In the rows, zero is written as 128.
A single turn carries every row of the set below to another of its rows. Some are shown first; where does it send the rows asked next?
komiz: [114 132 139  97 119 145 117 110 150 125 133 115 146 112 138 132 119 142
 120 113]
Dozu: [141 104 119 123 113 136  89 126  91 113 148 126 151 135 143 135 145 112
 160 146]
rako: [129 111 126 130  93 108  88 120 127 152 125 154 107  97 138  93 126 102
 110 132]
rus: [138 104 128 120 136 164 117 122 116 122 151 117 150 138 144 124 129 108
 148 117]
sube: [138  97 101 118 148  88 103 148 131 116 158 136 131  89 140  92 135 122
 140 144]
vomuv: [137 116 122 105 115 132 127 144 161 162 145 143 128 140 130 110 140 156
  99 172]
rodil: [ 91 145 129 118 108 128 114 111 146 130 117 120 143 121 127 138 123 135
 123 113]
Sif: [134 125 110 111 114 104 107 138 107 118 146 121 160 138 132 139 173 133
 147 174]
tipip: [113 165 103 125 129 119 143 101 111 156 138 133 145 108 123 115 132 129
 134 118]
Reg: [107 130  95 133 105 116 127 134  91 161 141 141 126 109 153  85 114 103
 124 127]
gedud: [126 128 123 100 117 115 139 146 121 137 159 120 149 144 133 109 181 125
 116 174]
felir: [116 119 113 126 109 124 119 142 155 179 130 147 130 137 125 106 133 162
 122 171]
Nop: [117 141  80 144 134 117 142 141 124 161 149 157 121 142 121 109 121 130
 117 149]
bani: [133 101 129 108 104 108  95 136 135 133 138 143 110  91 153  91 120 109
  97 136]
Vivob: [145  97 101 128 134  98  87 146 109 115 150 138 140 119 139 123 141 132
 160 170]

Vivob turns into Sif
bani turns into vomuv
Where do these go?
sube turns into gedud
rako turns into felir
tipip turns into Reg

A single turn carries every row of the set below to another of its rows. Some are shown first; where does it send the rows asked next?
kaduf: [109 144 142 129 119 130 101 119 128 130  90 146 151 152]
Pepof: [136 130 146 112 117 120 116 118 145 143  98 148 141 141]
zekof: [158 126 144 147 128 120 116 130 143 104 149 134 125 103]
petep: [102 125  99 117 137 110  77 140 137 134 116 131 135 134]
rovir: [109 164 146 144 136 122 112 110 113 127  91 138 133 138]
moper: [127 115 123 105 169 109 125 136 136 112 107 130 138 151]
vuza: [119 137  89 117 126 104 105 131 148 152 116 120 144 127]
luse: [131 122 103 167 133 129 120 117 178 121 128 138 121 119]
ged: [ 76 112 110 123 127 153 131 121 111 115 124 140 130 105]
maf: [148 130 126 159 125 119 138 136 152 124 144 111 139  97]
zatas: [135 145 111 148 115 139 123  95 115 101 144 143 146 148]
fino: [115 140 109 120 159 110 142 129 130 121  98 118 155 156]
Sugil: [104 144  97 119 128 133 155  96 120 111 130 146 126 106]
Zavu: [ 80 136 110 143 133 143 145 106 139 113 106 148 122 102]
mumev: [121 132 112 130 128 106 114 132 141 167 113 113 127 106]
nefe: [118 148 110 123 156 108 144 126 104 134 114 103 144 135]
gova: [108 132 132 173 141 134  98 145 127  92 135 118 139 112]
Budid: [137 148 123 163 123 125 148 130 121 114 140 104 158 114]
nurak: [110 128 102 178 136 138 105 120 166 107 121 138 126 127]
sed: [120 100 110 150 128 150 150 133 131 127 135 107 157 135]
dep: [119 162 128 177 123 130 116 125 119  97 132 121 149 118]
tozis: [149 125 121 132 120 137 117 101 124  99 152 150 131 144]
koze: [100 110 109 113 119 145 152 116 127 133 130 138 127  95]
Zal: [136 114 146 146 142 133 109 147 120  88 148 126 133 115]
goko: [100 114 121 125 138 140 143 111 151 113 115 157 106  95]
Ligek: [ 92 128 121 137 142 117  79 142 123 140 109 122 124 118]
zor: [143 137 156 120 137 112 119 113 134 138 104 147 115 126]
goto: [114  86 120 145 139 155 127 141 126 110 138 115 147 138]
Bame: [100 125 108 111 139 138 128 105 115  94 134 159 111 108]
gigid: [124 116 130 106 172 110 116 139 107 117 121 119 123 134]

Zavu turns into Sugil
fino turns into vuza
mumev turns into zor
Where do these go?
luse turns into tozis
zekof turns into Zal

A single turn carries every row of the set below to another of its rows. Some are shown first; where does it send the rows asked next?
Lek: [117 119 101 128 175 125 138 155 133 118 118 139]
Fonev: [143 143  96 146  98 120 126 165 121 104 148 137]
nam: [122 111 130 147 167 134 134 137  94 108 133 117]
narur: [110 124 122 158 136 131 147 120  84 122 113 121]
bogug: [169 116 134 133 123 117 137 144 106 104 139 111]
rida: [100 171 109 145 125 113 120 154  99  91 130 137]
gegig: [133 148  78 116 117 116 135 176 127 112 120 118]
Depi: [149 154 105 172 109 102 151 121 116 127 132 131]
tige: [131 147 132 167 159 134 150 156 106 142 121 141]
linar: [137 136 135 146 164 104 109 128 123 135 113 114]
sor: [127 152  96 123 164 113 108 145 128 100 122 153]
Gerun: [112 176 130 126 147 128 148 174 123 103 127 107]
Dumo: [150 139 132 142 157 110 106 133 143 126 121 108]
bom: [125 185 103 132 146 101 140 134 114  95 117 147]
kul: [108 164 131 139 123 110 155 126 117 103  96 139]
lisom: [113 134 132 145 129 143 147 104 124 101 112 129]
molu: [136 131  84 117 109 117 137 171 122 108 132 108]
bubid: [144 166 108 112 166 132 124 130 103 109 118  99]
pup: [119 160 116 159 114 125 114 134 154 125 124 119]
zef: [152 127 104 126 131 103 148 149 127 103 150  90]
Rok: [163 113 139 130 140 131 134 147 121 102 137 110]
rur: [152 173  93 113 152 133 136 136 118 112 118  97]
ris: [ 94 161 113 149 120 126 113 139 145 119 123 112]
rege: [116 127 104 131 179 109 125 147 111 103 141 106]
Gif: [147 136  94 125 148 109 141 150 141 103 151  93]
nav: [124 174 126 132 129 134 150 182 133 110 118 118]
lel: [120 121 110 142 165 147 163 123 127 111 131 124]
Mive: [140 160 107 152  98 122 121 161 123 105 135 149]
reto: [104 155  90 119 153 109 117 163 101  98 122 120]
vodor: [151 144  94 165 103  97 146 139 113 124 142 131]
zurat: [157 121 122 143 121 119 157 133 100 133 101 116]
lamok: [150 142 138 154 152 135 153 166 116 139 111 132]
dedit: [161 123 114 146 108 107 148 141  94 130 114 122]
romu: [ 99 159 114 170 121 110 141 122  96 111 126 128]
rir: [145 161  88 154 132 151 146 121 112 139 116 122]
Bekip: [122 162  88 155 133 157 134 125 105 133 123 129]

rir turns into pup
Fonev turns into molu
bubid turns into linar
Where do these go?
Rok turns into zurat
nam turns into narur
bom turns into sor

A single turn carries every row of the set below to another of its rows. Some are shown first; where does it send the rows asked next?
leno: [175 125 115 162 115 127 146 119 110 185 112 150 149 169 117  86 142 130
 117 107]
Motu: [139 106 152 103 155 102 124 171 111 130 102 126 144 191 134 111 124  91
 125  88]
Mib: [133  96 118 147 158 120 124 138 104 124 116  93 148 153 144  55 140 121
 134 109]
roraf: [128 102 136 121 170 115 135 150 105 125 104 101 146 176 128  73 133  81
 125 101]
Fup: [131 100 110 147 157 117 132 143 107 120 118  92 141 150 132  59 142 115
 126 118]
Pil: [141 128 130 129 126 129 106 168 115 136 160 135 131 171 154  93 113 156
 122  95]
mipib: [172 117 114 162 124 121 149 110 108 179 100 144 149 175 115  81 140 119
 121 110]
sus: [143 128 150 100 135 120 106 173 116 136 138 145 133 193 143 112 109 124
 119  87]
gipan: [178 115 118 142 131 114 152 124 106 180  91 154 152 191 113 104 129 112
 109 103]
gek: [153 142 138 146 140 133 155 140 119 167 121 159 147 188 100  92 137 146
 164 117]
zesa: [160 130 130 126 161 147 156 156 112 168 101 153 182 185 100  97 143 138
 136  97]
Kilid: [156 132 127 142 150 130 159 129 106 163 116 152 143 191 106  79 126 151
 159 138]
zuva: [146 128 138 125 118 126 105 172 111 142 155 134 130 164 156  95 119 155
 124 106]
Dur: [132 116 113 154 139 130 119 153 110 131 153 109 135 153 151  64 126 151
 127 107]
poni: [134 100 131 117 166 109 131 150 107 120  96 101 145 171 121  79 140  83
 122 108]
Zar: [154 141 140 139 146 141 154 153 121 169 113 159 166 185  97 100 145 140
 153  97]
nasin: [164 121 118 121 169 144 160 144  99 165  95 147 179 188 106  84 132 144
 130 118]
gula: [142 114 148  93 152 109 116 166 114 127 104 128 141 189 124 108 128  89
 118  94]
Lopu: [146 128 125 128 120 123 102 168 119 131 155 137 129 165 146  99 122 159
 123 102]
kufu: [180 123 120 142 120 120 149 134 109 185 102 161 152 185 117 109 129 122
 106 100]
Laraz: [133  93 134 125 170 107 131 148 106 122  94 101 151 174 133  79 136  89
 131  97]
nes: [148 129 145  98 129 116 101 174 120 132 132 145 133 185 136 118 119 127
 117  91]
mon: [146 124 154 103 131 112 112 183 114 140 132 143 132 186 146 119 116 124
 122  94]
Nabok: [163 121 116 128 163 136 161 132  96 162 103 147 159 191 109  77 124 149
 141 139]
lefor: [174 112 115 151 133 114 152 112 106 177  89 147 151 185 113  90 134 111
 117 107]
Lelar: [136 114 153  96 156 113 120 164 111 131 109 126 140 196 130 102 120  86
 120  88]
lum: [139 114 120 147 133 129 111 150 107 134 147 109 139 147 155  62 132 154
 131 115]
Rik: [179 128 119 153 113 127 145 132 111 188 114 158 151 175 119 100 136 132
 110 101]
rutid: [137 115 108 153 134 124 117 152 113 126 148 111 133 147 144  68 133 153
 126 115]
nabe: [125 102 117 150 161 123 135 144 105 125 126  92 143 156 138  55 136 113
 127 110]

nes turns into gula
Kilid turns into gek
Dur turns into Pil
Where do these go?
gipan turns into lefor
Motu turns into Laraz

A single turn carries every row of the set below to another of its rows. Some are shown first; where does it send the rows asked next?
tikog: [147 153  95 138 141 109 125 145 138 121  96 100 145 133 124 145 105 143]
Pizog: [137 109 121  98 113 114 146 114 107 113 138 105 120 171 134 153 174 135]
dap: [149 111 129  98 135 113 152  85 107  98 149 113 137 154 139 145 149 123]
pif: [122  96 113 169 140 125 125 126 134 134 124 126 162 150 100 145 154 135]
Folet: [129 119 118 148 152 154 149 142 154 134  95 132 144 141 120 157 117 154]
Vis: [143 120 123  95 133 116 150  86 114 110 160 112 147 152 123 145 164 143]
Letel: [151 139 125 160 112 131 131 161 124 132 108 111 143 135 124 118 118 141]
Povo: [145 113 125 106 141 106 143  90 103  96 131 113 130 163 132 152 167 154]
fogas: [134 119 122  92 136 114 153  86 111 106 129 116 137 165 134 160 163 148]
tobov: [131 121 127  92 122 112 146 108 102 108 144 106 118 156 144 154 165 158]
vusog: [139 160 127 148 135 126 123 147 156 129 153 111 122 144 130 143 120 132]
fisad: [132 137 148 148 137 142 120 130 146 149 155 117 122 138 118 149 114 131]
viga: [124  91 147 156 135 127 131 113 111 148 121 121 149 110 129 143 128 127]
dotab: [132 119 129 139 133 156 154 145 146 156  94 123 140 120 128 154 121 147]
Pim: [144 137 106 144 154 142 156 142 162 122 100 127 155 129 129 145 115 142]
Lopi: [139 125 116  91 115 111 150 107 114 117 152 103 136 154 129 148 178 147]
bekuz: [134 115 134  96 140 116 147  87 103 102 152 115 130 152 139 151 150 154]
fanof: [146 137  98 139 118 139 145 149 138 131  94 115 133 104 139 140 116 129]
gug: [132 131  94 163 135  98 131 153 139 106 114 115 151 143 136 136 152 136]
mez: [147 121 136 168 134 143 128 135 123 127 116 126 154 141 108 121 103 142]
tusa: [137 129  98 147 144 128 117 135 142 137 100 110 152 154  91 155 116 149]
tosep: [140 107 131 102 124 111 143  97  99 117 128 107 124 159 129 155 178 154]
bes: [147 138 123 130 132 121 129 129 121 147  97  98 141 105 130 146  93 136]
demab: [133 108 104 153 145 159 135 124 142 129 101 137 143 134 104 152 112 140]
lituk: [131 110 120 142 127 157 138 133 126 144  93 125 125 109 128 152 106 138]
muzif: [143 125 142 163 123 140 127 149 113 132 106 119 137 133 127 124 102 147]
Pon: [136 151 144 143 132 131 125 140 144 141 153 110 117 129 138 145 111 130]
kom: [135 114 126 138 136 138 120 120 125 163 101 108 148 127  97 156 104 143]
pumad: [147 134  81 150 137 141 141 140 154 116 102 126 150 130 115 140 122 132]
lumu: [131 116 127  88 126 116 153  90 107 118 127 112 132 159 136 162 169 148]
nof: [133 146 131 153 139 137 119 138 156 137 156 118 127 153 112 148 124 134]
Subur: [146 137 117 136 134 144 162 146 154 143  98 117 152 109 137 143 119 136]
zepe: [133 125 128 151 130 101 138 139 114 120 111 109 139 103 166 133 126 127]
Logad: [157 121 122 100 135 101 151  86 108 100 138 109 141 147 135 142 167 142]
risav: [139 124 124  85 121 111 158  91 110 118 130 108 138 150 140 156 170 140]
sida: [152 116 128  96 118 106 152  93 103 120 136 102 136 142 133 146 177 142]
Luvi: [137 111 128 101 133 111 145 102 102  92 138 113 118 169 147 154 154 138]
zas: [154 135 119 166 123 135 131 148 134 127 117 119 160 142 106 115 118 138]
lef: [149 109 123  95 115 116 153  96 112 118 150 106 140 156 126 145 170 120]
gez: [141 128 118  88 132 108 158  87 114 106 132 111 144 155 138 154 165 141]

Vis turns into Lopi
fanof turns into lituk
zepe turns into viga
Where do these go?
risav turns into lumu
Pim turns into Subur
Logad turns into sida
Luvi turns into dap
tikog turns into bes
nof turns into vusog
mez turns into zas

A single turn carries every row of the set below to another of its rows. Some are shown first; where does it send the rows asked next?
buk: [107 149  97 108 100  99  96 120 130 177 150 121 103 143]
ziro: [123 141 128 112  85  96  98  91 126 152 146 128 123 134]
pupo: [ 94 142 150 133 131  77 119 132 162 151 148 158 113 135]
todon: [ 85 139 140 138 144  85 135 143 154 159 137 128 143 167]
sot: [102 160 112 147 131 117 135 121 122 146 120  93 118 124]
muko: [ 92 127 151 162 117  83 103 121 150 137 115 137 128 144]
vilum: [ 90 155 133 158 124  91 102 106 160 132 143 129  92 170]
gupu: [ 90 142 144 165 118  95 115 129 157 145 148 118  96 171]
nole: [111 150 109 142 133 137 111 157 126 140 118 108 122 133]
kir: [108 170 117 120  94  82 100 103 128 158 149 105 107 137]
fupen: [ 87 127 141 131 109 147 128 112 116 124 135 117 131 165]
Vubi: [110 172 154 128 136 118 101 121 129 149 168 102 105 154]
nuri: [107 128 116 106  94 100 114 145 118 124 143 135 160 156]
nom: [ 91 161 112 106  91 100 110  85 139 154 155 133 106 154]
Numad: [ 99 155 125 139 129 130 135 144 132 115 119 114 126 115]
rer: [109 197 145 120 140 124 114 122 134 147 144 108 130 153]
Gikup: [ 69 132 117 117  95 136 130 106 142 117 127 129 133 158]
vapo: [133 181 142 114 118 124 106 128 135 142 168 123 121 162]
Lavo: [ 91 144 124 129 137  66 117 122 159 140 135 157 124 133]
Sadi: [ 77 135 138 161 137  83 113 109 141 132 118 133 114 139]
kam: [102 195 135 121 131  98 104 143 114 139 161 125 116 155]
keven: [ 80 125 115 113 117 149 115 112 138 144 114 140 135 147]
Nel: [ 92 139 113 109  93 113  80 147 126 126 141 156 125 158]
por: [102 129 119 105  88 102  92 131 149 114 152 140 144 163]
kubu: [ 87 157 120 134 155  81 133 142 157 145 146 131 128 165]
Zavib: [106 189 154 107 137 128  99 127 134 153 143 124 115 154]
Rav: [ 90 149 116 145 126  92 112 123 171 126 131 130 136 190]
tas: [ 98 142  98 118  89  95 111 141 136 107 131 148 133 134]
bubup: [104 150 119 137 126 130 127 161 130 129 121 105 109 124]
Zut: [ 68 127 125 108 109 141 127 110 136 140 116 124 132 159]
tefop: [117 146 132 129 132 126 143 139 119 142 147 114 114 115]
vil: [106 142 127 140 113  93 115 126 186 144 138 136 133 178]
fekip: [114 156 108 107  91  92  99 109 142 168 137 109 106 138]
refun: [ 90 144 124 102  90  95  86 151 122 121 133 144 136 157]
zariv: [114 146 123 102 102  82  99 112 142 157 170 126 109 130]
tigoz: [ 79 156 133 123 124 141 121 111 134 117 116 135 153 164]
Kem: [ 84 152 118  97  88  83 102 137 124 122 152 146 138 154]
Toru: [ 83 112 135 127 114 133 116 108 137 120 119 122 147 141]
vunib: [102 179 144 119 140 128  88 126 116 165 143 124 115 154]
kufiv: [104 142 131 137 148 126 132 151 129 134 137  94 137 134]

kubu turns into vilum
Toru turns into kufiv
Kem turns into Gikup
Where do these go?
buk turns into Nel
fupen turns into tefop
Zut turns into bubup
todon turns into gupu
tas turns into tigoz

